Look-ups in named tables: a row name and a column name give one cell, copied from the table.

Fozab =
         Bagido   Ged
Sirame     5590  6256
Rina       2489  6700
Loziz      5969  6437
Dupizon    2221  6459
Gom        1431  5205
Tofi       5259  6632
Nobul      6462  7007
Megomu     6313  5396
Ser        5444  5751
Raz        1918  6126
Sukefam    7803  4198
Godide     3549  5764
Bif        5445  6841
Reb        8144  6532

What is the Bagido of Bif in Fozab? 5445
What is the Bagido of Raz in Fozab? 1918
What is the Bagido of Loziz in Fozab? 5969
What is the Ged of Megomu in Fozab? 5396
What is the Bagido of Sukefam in Fozab? 7803
What is the Ged of Nobul in Fozab? 7007
What is the Bagido of Rina in Fozab? 2489
What is the Ged of Tofi in Fozab? 6632
What is the Ged of Raz in Fozab? 6126
What is the Ged of Dupizon in Fozab? 6459
What is the Ged of Sirame in Fozab? 6256
What is the Ged of Loziz in Fozab? 6437
What is the Bagido of Ser in Fozab? 5444
What is the Bagido of Tofi in Fozab? 5259
Which row has the largest Bagido? Reb

Muri =
         Lifezur  Pabi  Lefu  Donev  Nenaram  Salo  Karak  Dum  Boveri
Komav         56    65   129     60      138    61    131  130     133
Tati          61    65   185     67      188    58    187  184     180
Gevalo       165   161    69    166       77   158     82   73      80
Rin          214   203   208    208      203   228    214  209     214
Tet           64    61   147     62      148    52    137  140     134
Pufirak      184   188    76    187       83   176     86   88      76
Tiradug      209   198   140    208      141   211    143  150     153
Televe       180   176    66    188       72   170     74   73      76
Beb          209   208   138    205      146   223    143  153     136
Disi         212   207   143    207      143   217    157  155     160

What is the Dum of Pufirak in Muri? 88
What is the Salo of Disi in Muri? 217
What is the Dum of Tet in Muri? 140
What is the Pabi of Tiradug in Muri? 198
What is the Salo of Tati in Muri? 58
What is the Donev of Komav in Muri? 60
What is the Lefu of Tiradug in Muri? 140
What is the Dum of Tati in Muri? 184
What is the Donev of Rin in Muri? 208
What is the Lefu of Tet in Muri? 147
What is the Donev of Tati in Muri? 67
What is the Lefu of Rin in Muri? 208
What is the Pabi of Rin in Muri? 203
What is the Karak of Komav in Muri? 131

Fadarap:
|  | Tif | Kamobuf | Petemo | Lut | Teralut | Zoku | Rafus | Zifi | Zizo |
|---|---|---|---|---|---|---|---|---|---|
| Mizima | 12.59 | 11.51 | 75.09 | 44.81 | 25.34 | 57.64 | 30.51 | 16.20 | 48.77 |
| Pogup | 69.69 | 72.97 | 25.66 | 36.59 | 53.15 | 66.04 | 42.21 | 67.88 | 73.93 |
| Zifipo | 73.39 | 71.47 | 25.60 | 59.03 | 41.42 | 18.04 | 28.43 | 78.41 | 50.16 |
| Vamutep | 53.50 | 30.90 | 71.72 | 23.83 | 8.93 | 58.48 | 79.24 | 72.88 | 25.51 |
| Ror | 54.21 | 75.15 | 11.80 | 31.57 | 23.77 | 42.04 | 25.82 | 59.63 | 77.63 |
| Danim | 20.79 | 79.46 | 12.29 | 63.30 | 36.42 | 53.88 | 74.24 | 79.11 | 41.50 |

Lut of Pogup = 36.59
Rafus of Mizima = 30.51
Tif of Danim = 20.79
Zifi of Pogup = 67.88
Zifi of Zifipo = 78.41
Lut of Ror = 31.57
Tif of Pogup = 69.69
Kamobuf of Ror = 75.15
Lut of Mizima = 44.81
Zizo of Vamutep = 25.51
Which row has the largest Kamobuf? Danim

Besuku:
|  | Nulapib | Boga | Kasava | Rom | Mit | Rit | Rasumav | Rele | Seb |
|---|---|---|---|---|---|---|---|---|---|
| Gamafor | 341 | 397 | 462 | 206 | 212 | 502 | 440 | 498 | 586 |
| Kal | 280 | 597 | 275 | 236 | 464 | 549 | 370 | 488 | 620 |
| Reforav | 352 | 543 | 325 | 409 | 474 | 448 | 374 | 471 | 141 |
| Pab | 416 | 394 | 327 | 876 | 317 | 399 | 530 | 429 | 633 |
| Raboz | 395 | 466 | 375 | 412 | 265 | 372 | 287 | 393 | 305 |
| Vegana | 340 | 406 | 447 | 539 | 460 | 188 | 525 | 498 | 634 |
| Metonol | 463 | 387 | 467 | 147 | 469 | 373 | 671 | 567 | 513 |
| Desede | 341 | 379 | 186 | 498 | 367 | 463 | 566 | 174 | 546 |
| Dogaget | 560 | 476 | 303 | 332 | 564 | 471 | 378 | 306 | 568 |
| Muz | 452 | 382 | 361 | 316 | 212 | 482 | 437 | 489 | 578 |

What is the Mit of Vegana in Besuku?
460
What is the Nulapib of Raboz in Besuku?
395
What is the Rit of Muz in Besuku?
482
What is the Seb of Dogaget in Besuku?
568
What is the Boga of Raboz in Besuku?
466
What is the Nulapib of Gamafor in Besuku?
341
Which row has the largest Rele? Metonol

Sapas =
,Kosenu,Timi,Palisul
Fedife,0.633,0.379,0.329
Fopep,0.643,0.401,0.303
Gok,0.300,0.388,0.785
Ras,0.267,0.399,0.759
Bigede,0.663,0.385,0.336
Sov,0.247,0.419,0.774
Bas,0.566,0.786,0.808
Numorom,0.914,0.783,0.362
Rilon,0.596,0.769,0.834
Gegi,0.632,0.782,0.779
Dun,0.698,0.401,0.340
Folo,0.561,0.374,0.363

Bigede, Timi -> 0.385
Folo, Timi -> 0.374
Bigede, Palisul -> 0.336
Bigede, Kosenu -> 0.663
Fedife, Kosenu -> 0.633
Dun, Timi -> 0.401
Fopep, Kosenu -> 0.643
Sov, Kosenu -> 0.247
Sov, Timi -> 0.419
Row with the largest Timi: Bas

Pevofoz
          Depi    Som
Menimum  2.527  4.090
Gusul    3.616  7.956
Bon      3.134  3.539
Tufo     2.681  8.310
Vikog    5.393  2.182
Kobitap  2.745  3.148
Mit      2.563  7.190
Boz      2.284  4.384
Biv      7.440  7.850
Deg      3.824  2.673

What is the Depi of Deg in Pevofoz? 3.824
What is the Depi of Tufo in Pevofoz? 2.681
What is the Som of Biv in Pevofoz? 7.850
What is the Som of Mit in Pevofoz? 7.190
What is the Depi of Menimum in Pevofoz? 2.527
What is the Depi of Vikog in Pevofoz? 5.393
What is the Som of Deg in Pevofoz? 2.673
What is the Som of Kobitap in Pevofoz? 3.148
Which row has the largest Som? Tufo

Table Duno
|  | Lovu | Mikimi | Gol | Nezu | Saso |
|---|---|---|---|---|---|
| Gep | 39.347 | -67.573 | 58.168 | 3.730 | -34.681 |
| Pofope | -25.317 | 3.534 | -41.099 | 23.270 | -41.757 |
| Zul | -23.788 | 3.132 | -42.422 | 14.658 | -33.741 |
| Nor | 43.755 | -75.309 | 66.543 | 7.359 | -36.400 |
| Viv | -28.305 | 4.451 | -35.501 | 18.283 | -39.349 |
| Rosago | -49.060 | 20.707 | -37.366 | -61.198 | 41.095 |
| Sutilab | 64.830 | -99.319 | 92.398 | 15.654 | -44.031 |
| Let | -50.390 | 18.435 | -32.809 | -68.329 | 37.447 |
| Gofoze | -26.982 | 1.504 | -46.402 | 24.772 | -39.856 |
| Zusir | -27.541 | 11.857 | -49.605 | 11.031 | -32.228 |
| Vup | -34.813 | 9.065 | -59.900 | 2.452 | -20.366 |
| Riz | 47.134 | -78.027 | 67.800 | 15.622 | -37.957 |
| Fuv | -47.524 | 17.811 | -31.157 | -73.768 | 40.633 |
| Sepe | 41.687 | -78.220 | 62.979 | 8.501 | -39.731 |

What is the Saso of Nor in Duno? -36.400
What is the Saso of Let in Duno? 37.447
What is the Mikimi of Riz in Duno? -78.027
What is the Gol of Riz in Duno? 67.800
What is the Saso of Gofoze in Duno? -39.856
What is the Saso of Gep in Duno? -34.681
What is the Lovu of Gofoze in Duno? -26.982
What is the Gol of Pofope in Duno? -41.099
What is the Nezu of Gep in Duno? 3.730
What is the Mikimi of Pofope in Duno? 3.534
What is the Gol of Let in Duno? -32.809
What is the Mikimi of Gofoze in Duno? 1.504

